Look-ups in named tables: a row name and a column name give one cell, copied from the table.

Table nel
	deg	zafubar	fep	lalami	defog	rok
ludi	54	46	46	46	77	38
darubi	50	42	44	44	74	45
tam	54	43	44	48	68	44
rosila	61	47	33	65	24	57
vebotar	63	44	38	67	24	60
piribu	53	49	48	48	40	41
ziv	51	46	44	45	73	35
kovon	48	56	90	48	35	40

What is the lalami of rosila in nel? 65
What is the deg of tam in nel? 54
What is the defog of tam in nel? 68
What is the deg of darubi in nel? 50
What is the lalami of piribu in nel? 48
What is the lalami of darubi in nel? 44
What is the defog of vebotar in nel? 24
What is the rok of ludi in nel? 38

mibi:
        vusuga  maki  vefep  vesul  sopas  der  kiv  riti
sib         71    46     32     81     76   67   91    52
letiba      39    27     38     74     81   37   42    64
nosu        76    58     44     80     62   41   57    65
gik         46    23     34     88     69   37   83    77
div         34    56     24     55     95   78   56    88
dun         90    56     28     61     93   96   92    86
govole      52    38     50     88     25   80   28    70
duno        24    30     94     74     39   79   32    59

sopas of dun is 93
sopas of gik is 69
kiv of govole is 28
der of sib is 67
sopas of nosu is 62
riti of duno is 59
maki of nosu is 58
riti of nosu is 65
maki of sib is 46
vesul of sib is 81
vefep of dun is 28
vesul of govole is 88
vusuga of letiba is 39
kiv of nosu is 57
vusuga of duno is 24
Which row has the largest sopas? div

Table ruzimaz
|  | kerip | kudeg | zub | zubu | bub | ded | pimaf |
|---|---|---|---|---|---|---|---|
| zol | -0.2 | -0.3 | -0.6 | 0.0 | -0.2 | -0.3 | -0.2 |
| luvanif | -0.5 | -0.2 | -0.1 | -0.3 | -0.2 | -0.3 | -0.5 |
| moros | 0.0 | -0.5 | 0.0 | -0.1 | -0.3 | -0.3 | -0.2 |
| muki | -0.2 | -0.2 | -0.4 | -0.1 | -0.1 | -0.2 | -0.4 |
| tefup | -0.9 | -0.4 | -0.3 | -0.5 | -0.2 | -0.3 | -0.5 |
| zib | -0.8 | -0.2 | 0.5 | -0.2 | 0.1 | -0.2 | -0.7 |
| nev | 0.1 | -0.3 | -1.0 | -0.3 | -0.2 | -0.2 | -0.4 |
| lar | 0.2 | -0.2 | 0.0 | 0.1 | -0.3 | -0.1 | -0.4 |
| pigono | -0.6 | -0.2 | -0.2 | -0.3 | -0.4 | -0.7 | -0.3 |
| timut | -0.1 | -0.5 | 0.1 | 0.0 | -0.2 | -0.6 | -0.2 |
| zanikav | 0.2 | -0.3 | -0.4 | -0.5 | -0.3 | -0.2 | -0.3 |
| fop | 0.0 | -0.2 | 0.0 | -0.1 | -0.3 | 0.1 | -0.5 |
| ras | 0.0 | -0.4 | -0.2 | -0.5 | -0.4 | -0.8 | -0.3 |
| nese | 0.5 | -0.3 | -0.3 | -0.2 | -0.3 | -0.7 | -0.2 |

moros, bub => -0.3
lar, pimaf => -0.4
moros, zub => 0.0
zol, kudeg => -0.3
zib, bub => 0.1
nese, pimaf => -0.2
luvanif, pimaf => -0.5
ras, zub => -0.2
lar, zub => 0.0
muki, zub => -0.4
zib, zubu => -0.2
pigono, kudeg => -0.2
zib, pimaf => -0.7
tefup, zub => -0.3
lar, bub => -0.3
lar, zubu => 0.1
luvanif, kerip => -0.5
moros, kudeg => -0.5
Row with the largest bub: zib

ginike:
,nos,pib,fetasaz,lokam,vevuf,nidep
zeg,2889,4318,4669,3090,3846,3891
zab,2881,4084,4611,3183,3762,4468
kaza,5040,839,4234,2300,2598,3643
raletap,4856,723,3580,2593,2557,3270
kedu,4680,5239,4108,3373,4176,3695
ronemu,2865,5403,7912,5064,4235,6095
tutek,4371,5442,3998,3369,4249,3754

What is the lokam of zeg in ginike?
3090
What is the lokam of ronemu in ginike?
5064
What is the vevuf of ronemu in ginike?
4235
What is the nos of ronemu in ginike?
2865
What is the nidep of zeg in ginike?
3891
What is the pib of raletap in ginike?
723
What is the vevuf of zab in ginike?
3762
What is the nidep of kaza in ginike?
3643
What is the nos of zab in ginike?
2881
What is the vevuf of raletap in ginike?
2557
What is the fetasaz of kedu in ginike?
4108
What is the nidep of zab in ginike?
4468
What is the nos of raletap in ginike?
4856
What is the vevuf of kedu in ginike?
4176
Row with the largest vevuf: tutek

sof
|  | nak | rolev | lom | nulobar | rep | limurog | sisezi | nalak |
|---|---|---|---|---|---|---|---|---|
| libesuz | -2.6 | -9.3 | -2.0 | -1.6 | -2.6 | 0.3 | 2.2 | -4.2 |
| peb | -0.5 | -4.6 | -5.7 | -1.8 | -1.4 | -2.6 | 0.5 | -0.4 |
| merir | -1.7 | -4.4 | -1.6 | -5.5 | 7.1 | -4.2 | -5.6 | -1.6 |
| fimomab | -1.9 | -3.9 | -0.7 | -1.3 | -0.8 | -0.8 | -6.6 | -7.0 |

rolev of fimomab = -3.9
limurog of libesuz = 0.3
rep of libesuz = -2.6
rolev of libesuz = -9.3
nalak of fimomab = -7.0
lom of libesuz = -2.0
limurog of fimomab = -0.8
nak of fimomab = -1.9
sisezi of merir = -5.6
sisezi of libesuz = 2.2
nak of merir = -1.7
lom of peb = -5.7
limurog of peb = -2.6
nulobar of peb = -1.8
nalak of libesuz = -4.2
limurog of merir = -4.2
nalak of merir = -1.6
lom of fimomab = -0.7
sisezi of peb = 0.5

Table zabavi
	muvi	dol
todis	126	199
radepu	174	222
kad	187	139
timo	174	198
radidi	70	38
deg	203	157
vitiz	167	210
somo	158	236
kuvut	173	225

muvi of kuvut is 173
dol of todis is 199
muvi of radidi is 70
muvi of deg is 203
dol of vitiz is 210
dol of radidi is 38
muvi of timo is 174
muvi of vitiz is 167
muvi of radepu is 174
dol of kad is 139
dol of radepu is 222
dol of kuvut is 225
dol of deg is 157
dol of somo is 236
Which row has the largest dol? somo

tifuras:
columns: bav, nogobu, paf, zeti, fid, someti, vonu, dudo, bubope
vele: [181, 64, 57, 107, 106, 200, 49, 36, 148]
lalubi: [147, 67, 99, 97, 98, 159, 65, 69, 110]
dif: [65, 114, 129, 101, 97, 74, 121, 127, 79]
kuduz: [108, 119, 82, 111, 114, 63, 102, 124, 97]
dufeged: [180, 56, 71, 103, 104, 169, 32, 59, 109]
vesi: [133, 77, 109, 95, 101, 110, 72, 101, 85]
zed: [92, 119, 104, 103, 107, 81, 124, 116, 109]
renapo: [85, 97, 128, 97, 95, 98, 106, 111, 84]
foni: [119, 101, 89, 105, 106, 131, 102, 83, 128]
dakogos: [46, 159, 86, 122, 112, 51, 154, 132, 115]
rapulib: [151, 76, 88, 100, 104, 145, 70, 75, 116]

dif, fid => 97
zed, vonu => 124
vele, dudo => 36
kuduz, someti => 63
lalubi, dudo => 69
kuduz, vonu => 102
Which row has the largest nogobu? dakogos

Table vopu
columns: sagik, debidov, ripal, dodiviz, nub, lok, suk, kitol, lamaf, sel
tinor: [339, 383, 596, 371, 771, 394, 432, 215, 435, 135]
zoz: [293, 305, 220, 215, 199, 369, 342, 393, 357, 397]
mena: [287, 316, 338, 306, 544, 323, 425, 373, 411, 397]

tinor, dodiviz -> 371
mena, ripal -> 338
zoz, lamaf -> 357
zoz, dodiviz -> 215
zoz, debidov -> 305
zoz, lok -> 369
tinor, sagik -> 339
mena, sagik -> 287
tinor, lok -> 394
mena, lok -> 323
mena, sel -> 397
mena, kitol -> 373
tinor, suk -> 432
zoz, kitol -> 393
zoz, suk -> 342
mena, nub -> 544
zoz, nub -> 199
tinor, debidov -> 383
tinor, ripal -> 596
zoz, sagik -> 293

rizup.tsv
	togekat	kel	pev	geg	sifu	dema
gik	43530	52457	6912	42316	45003	34892
kimut	44707	81965	29671	26430	23259	44056
fus	51354	50003	27904	18569	27725	41940
riku	42442	28568	48020	32414	53135	41101
zekiseg	59666	53674	41089	46144	28126	39994
fifo	51283	36191	27613	32666	32140	48345
munu	27072	35880	65530	30396	21550	40501

What is the dema of kimut in rizup?
44056
What is the sifu of munu in rizup?
21550
What is the kel of munu in rizup?
35880
What is the kel of kimut in rizup?
81965
What is the sifu of zekiseg in rizup?
28126
What is the sifu of gik in rizup?
45003
What is the sifu of fifo in rizup?
32140
What is the dema of zekiseg in rizup?
39994
What is the kel of zekiseg in rizup?
53674
What is the geg of fus in rizup?
18569
What is the dema of fifo in rizup?
48345
What is the geg of munu in rizup?
30396
What is the geg of zekiseg in rizup?
46144

